Each row has a name. Each question is about the rows just above it.

U: [121  90  70 150 105 130 160 110  73 131  99 161  93  57 146  87  93 158
 109 121 102 146 115 177 165 183 137 158 121 128 147 151]
R: [122  92  74 148 105 130 160 114  75 131 101 158  94  63 149  90  95 154
 111 120 104 143 117 175 162 179 135 155 119 128 145 151]
H: [120  91  71 149 104 129 161 111  72 131 100 162  92  58 146  88  93 157
 110 122 102 145 115 177 165 183 137 158 119 128 146 152]
D: [121  94  77 146 104 132 158 117  79 130 103 154  95  68 151  93  97 151
 145 121 105  78 119 172 161 175 132 152 120 126 144 152]
E: [121  91  72 149 104 130 160 111  74 131 100 158  92  59 148  88  93 157
 111 121 103 144 116 177 164 182 136 158 119 128 147 152]
V: [122  94  77 144 106 132 157 117  81 130 103 154  95  70 152  94  97 151
 113 121 105 141 120 172 160 174 131 151 120 126 144 152]
S: [120  91  73 148 104 130 160 112  75 130 101 159  94  62 148  89  94 155
 110 121 103 144 116 175 164 179 135 156 121 127 146 152]
Q: [121  93  77 146 105 132 158 115  78 130 102 156  95  67 151  93  96 152
 112 121 105 142 118 173 161 178 132 154 119 127 145 152]
Z: [121  93  76 147 104 131 158 115  77 132 102 158  95  64 149  91  95 154
 111 120 103 143 118 174 162 177 134 121 119 126 144 152]
D without one entry, shuffled: [ 94 172  78 119 121 152 132 158 104 151 120 146 151 175 130  79 117 161
 132  97 105 126  95 152 154 121 103  68  93 145 144]. Gone: -> [77]
Shuffled Z with one entry gone: [152 143 119 147 131 149 121 104 111  91 158  64 115 103 134 174  95  95
 121  93 118 144 177 158 132 162  76 126  77 154 102], missing -> [120]
Shuffled R with one entry gone: [151  74  75 117  92 149 119 111 131 148 114 122 175  63 135 145 158 162
 101 143  94  95 155 120  90 179 105 130 154 160 104], missing -> [128]
Shuffled D with one entry gone: [105  97  94 132 126  78 119  95  77 161 146 154 104 152 132 103 145 175
 117 152  79 121  93 158 172 130 151 151 120 121  68], missing -> [144]

Nak: [164 146 133  93  91 150  89 157  76 146 123 107 167 133 105 108 139 140
  74 128 181 123 125 122 150]
Mem: [ 98  90 111 146 151  84  89  94 131  78 117 130 195 129 134 147 132 157
 148 137 112 143 159 112 104]
Vok: [ 84 123 113 132 150 149 160 142 143  97 151 103 121 113 137 149 137 107
 122 112 152 173 110 151 147]
Migul: [165 146 133 100  93 151  94 154  79 145 120 130 165 134 105 113 136 137
  75 129 184 123 119 122 152]
Fod: [ 97  92 116 136 111  78  89 114 135 129 105 129 142 154 114  99 179 117
  92 103 127 117 115 161 110]
Vok without one entry, shuffled: [173 147 160 103 132 149 142 150 137 123 122  84 107 110 113 151 149  97
 121 151 113 143 137 152]. Gone: -> [112]
Mem without one entry, shuffled: [151 130  90 132  84 143  98 159 146 131 137 157 129  89 134 112  78 195
 112 111  94 148 147 117]. Gone: -> [104]
Migul without one entry, shuffled: [ 93 120 134 154  94 113 129 133 136 100 152 137 151 165 184 165  79 123
 105 145 146 122 119  75]. Gone: -> [130]
Which entry of Migul is missing from [120  93 134 165 152 137 154 145 146 133 165 123 184  79 100 136  94 105
 151 122 119 130 113  75]? -> [129]
Mem without one entry, shuffled: [ 84 146  94 112 137 117 130 143 151 134 147 131 132 148  90 157 104 129
 111 195  78  98 112  89]. Gone: -> [159]

zomiv: [134 163 148 153 181 143 164 152 123 118 120 151 135 123 164 153 124 135
 126 124 137 136 128 140 136 121 117 125 137]
zovut: [135 143 148 154 169 120 160 156 138 122 113 151 133 161 151 134 139 139
 147 149 132 135 142 140 132 111 125 123 168]
vefu: [134 163 148 153 181 143 164 152 123 118 120 151 135 123 164 153 124 135
 126 124 137 137 128 140 145 121 117 125 137]
Zisim: [116 152 141 140 152 166 150 132 124 124 121 133 118 115 167 155 107 133
 111 108 138 136 118 132 142 119 123 129 152]
Which entry of zomiv is missing from [123 117 153 148 120 137 181 136 151 163 121 135 143 164 118 126 134 137
 152 140 135 136 123 125 153 164 124 124]? -> [128]
zovut without one entry, shuffled: [161 138 135 140 132 168 122 160 132 134 154 151 111 142 135 120 143 139
 133 156 125 151 139 149 113 148 123 147]. Gone: -> [169]
Which entry of Zisim is missing from [167 133 124 107 119 152 152 152 132 108 133 118 129 142 155 138 140 136
 150 111 121 116 123 166 118 141 132 124]? -> [115]
zovut without one entry, shuffled: [139 138 125 132 134 135 147 132 133 148 143 142 151 151 113 139 149 140
 154 156 168 123 135 169 120 122 111 161]. Gone: -> [160]
Which entry of zovut is missing from [138 113 133 140 151 160 143 149 168 139 135 120 147 139 135 132 123 134
 161 111 148 169 125 151 132 156 142 154]? -> [122]
Shuffled zovut with one entry gone: [123 148 147 134 149 156 132 135 142 139 161 133 168 113 143 138 140 151
 135 120 139 122 151 154 111 160 132 125], missing -> [169]

Gapu: [107  76 164 108  74 178 189  99 163  94 158 143  73 181 120 157 111 149
 123  90 170 159 115 131 129  64 112 190 178 131]
pubo: [178  73 111 177 157  68 150  96  66 170 158  67  69 182  93 144  87 102
 113 142 119 158  69 110 155 140 127 111 101 155]
tilig: [178  73 111 177 157  68 150  96  66 170 158  67 147 182  93 144  87 102
 113 174  94 138  86 190 109 158 158 108 103  92]
mepa: [191 113 123 104 186 133 174 159 118  88 129  78 153 190  85 100 110 110
 140  64 187 184 140 183 123 112 177 102 106  89]
mepa without one entry, shuffled: [112 133 183 104 174 110 123 186  64 129 177  78  88 184 153 110 106 140
 191  85 118 140 187 190 102 159 113 123 100]. Gone: -> [89]
pubo without one entry, shuffled: [ 67  87 101 140 177  69 157  96 119 113  66 110  93 182 102 150 158 142
 155 111 158 170 155 111 127  68  69 178  73]. Gone: -> [144]
Which entry of mepa is missing from [133 140 102 110 174 118  64 110 100 123 187 186 183  88 153  78 106  85
  89 190 112 129 191 140 177 123 104 184 159]? -> [113]
Shuffled pubo with one entry gone: [ 87 142 102  69 158 101 178  96  73 144 110 150  69  66 177 111 113 140
 127  67 111 157 182 155 158 119 155 170  93], missing -> [68]
Shuffled pubo with one entry gone: [177 157  73  69 119 170  69 178  93 140  96 102 150 111 158 101 155 127
  67  66 158  87 111 110 113  68 155 182 142], missing -> [144]
Shuffled mepa with one entry gone: [177 140 104  88 110  64 129 191 133  78 118 112 187  85 140 123 190 123
 102  89 159 184 186 153 110 106 183 174 113], missing -> [100]

vite: [129 125 132 129 128 127 131 135 134 132 130]
nedif: [149 113 139 124 133 126 113 118 133 148 128]
nofe: [119 139 121 116 125 126 107 114 134 126 141]
tagit: [125 128 125 131 126 132 130 119 119 125 122]
Nedup: [ 97 127 111 139 119 126 118 147 113  88 125]
Rudin: [124 128 125 126 126 132 130 119 121 125 122]
rir: [134 122 140 127 126 123 120 129 145 133 136]
Sefe: [187  81 152 145 128 124 107  98  95 138 103]
Shuffled tagit with one entry gone: [122 119 130 125 119 128 131 125 125 132], missing -> [126]
Which entry of Sefe is missing from [128 138 107  98 124  95 187  81 145 152]? -> [103]
Which entry of Nedup is missing from [139 147 127 118 126 111 125 113  97  88]? -> [119]
Shuffled rir with one entry gone: [129 134 140 145 133 127 122 120 126 136], missing -> [123]
Which entry of Sefe is missing from [128 187 103 138 145  81 152 124 107  95]? -> [98]
Shuffled Nedup with one entry gone: [127  97 111 113 139  88 119 147 125 118], missing -> [126]
Shuffled Sefe with one entry gone: [124 145  81 152  98 128 103  95 187 138], missing -> [107]

